In the rows, zero is written as 128.
Where one turn sends some rows of the set: a few examples, then the rows asked
Sozo: [163 136 129 118 103 132 111 143 173 135 152 143 122 117 152 152 140 125
 152 140 133 112]
lil: [136 119 137 118 141  98 147 109 147 149 117  86 163 130 128 150 146  74
 121 159 126 130]
Feso: [ 85 137 139 124 142 108 147 115 143 129 114 174 153 132 154 139 155 103
 139 110 124 155]
zevu: [ 95 124 133 140 123 123 130 105 124 134 146 150 131 118 155 114 182 171
 117 102 125 129]
Vidup: [127 117 102 132 137 111 144 140  68 159 139 115 146 101 107 134 132 138
 118 150 154 137]
gaz: [142 139 116  97  85 122 153 132 107 113 113 137 100 133 111 120 112 158
 136 141 125 149]
Muded: [155 128 121  92 116 127  97 135 141 142 117 134 157 146 116 170 125 121
 113 148 117 104]
ruf: [130 116 115 125  98 117 133 143 128 124 111 130 140 136  81 121  94 108
 166 122 130 110]
rulag: [133 117 120 142 171 118 134 106 163 121 106 104 112 140  76 140 150  98
  98 143 139 127]
gume: [143 137 124 134 152  93 139 136 157 156 106 109 146 116  96 127 124 124
  84 138 124  94]
Vum: [156 127 102  86 118 102 131 129  98 125 132 139  88 134 110  99 143 151
 123 115 133 149]
verar: [122 121 122 128 153 167 136 147 152 145 117 135 139  78 156 145 115 126
 135 135 144 128]
peref: [ 93 118 122 139 166 138 115 127 127 136 186 134 130 122 142 138 165 125
 159 133 121 141]
betu: [109 113 139  96 116 133 165 128 122 103 127 144 154 129  92 126 153 128
 138 107  87 109]
Dosog: [114 119 116 156 156 135 169 113 110 159 159 120 163 148 103 114 162 135
 115 130 132 150]
dede: [149 121 103 133 154  96 128 111 135 136 114 135 125 137 112 128 133  85
 175  86 121 101]
Sel: [124  97 126 162 105 117 153 117 157 118 131 147  90 144 109 146 160 145
  86 123 131 147]
piro: [131 110 131 149 117 117 141  92  92 113 132 128 171 136  72 129 147 124
 133 134 112 150]
vetak: [163 114 120 127  94 139 143  99  86 109 118 133 117 145 151 138 101 124
 114 115 114 150]
gove: [118 109 135 155 130 147 144 140 154 102 151  88 102 138 154 121 135 106
  99 123 107 123]
bafek: [116 107 146  80 123 129 146 112 110 143 115 117 142 109 144 114 148 132
 146 177 139 136]
Pomi: [130 117 125 149 152 104 136 118 113 108 135 127  82 142 183 122 105 131
 126 120 112 114]
kamub: [106 144 127 128 116 139 163 113 148 114 165 130 154 149 106 131 137 112
 122 121  83 161]
tunib: [157 142 139 123 138 117 104  79 143 146 133 164 152 129 130 153 116 127
 134 107  93 121]
Velo: [174  93 115 139 128 130 128 145 109 126 125 150  85 136 102 131  97 122
 144 122 115 124]
Karo: [ 95 120  96 114 154 126 145  97 140 134 138 164 141 113 172 128 156 106
 157 109 132 132]
lep: [132 152 140 128 101 112 154 122 125  96 178 146 133 122 103 139 128 109
 113 129 113 163]
zozad: [139 150 115 135 168 104 119  73  96 143 113 121  94 121 129 125 114 145
 115 108 129 136]
rozem: [132 129  90 137 152 113 106  75 109 135 113  89 108 108 108 117 132 119
 104 107 105 124]
Bobup: [153 105 100 147 162 140 143 123 161 120  88 103 115 129 111 138 155 105
 127 168 116 130]
zagon: [126 115  98 155 109 126 141  87 138 129 137 166  93 112 161 152 157 141
 124 118 141 104]
Zuko: [134 114  91 118 143 147 122 163 141 118 125 130 137  98 143 148 123 112
 112 159 157 107]
Mef: [143 103  96 147 122 101 120 123 159 106 117 120 138 116 162 149 139 118
 141 134 176 126]
zad: [110 100 160  99 160 117 159  79 140 142 145  87 123 125 109 130 150 117
 117 143 139 139]
lituz: [107  93 127 134 162 108 152 115 116 159 114 107  86 109 152 117 125 114
  96 103 125 116]
lavet: [131 122 134 133 146 120 141  84 118 183 128 130  66 133 109 116 133 116
 121 144 128 148]

Pomi moves to zad
gove moves to bafek
And these:
verar moves to Feso
Zuko moves to Karo
gume moves to Mef
lil moves to Sozo

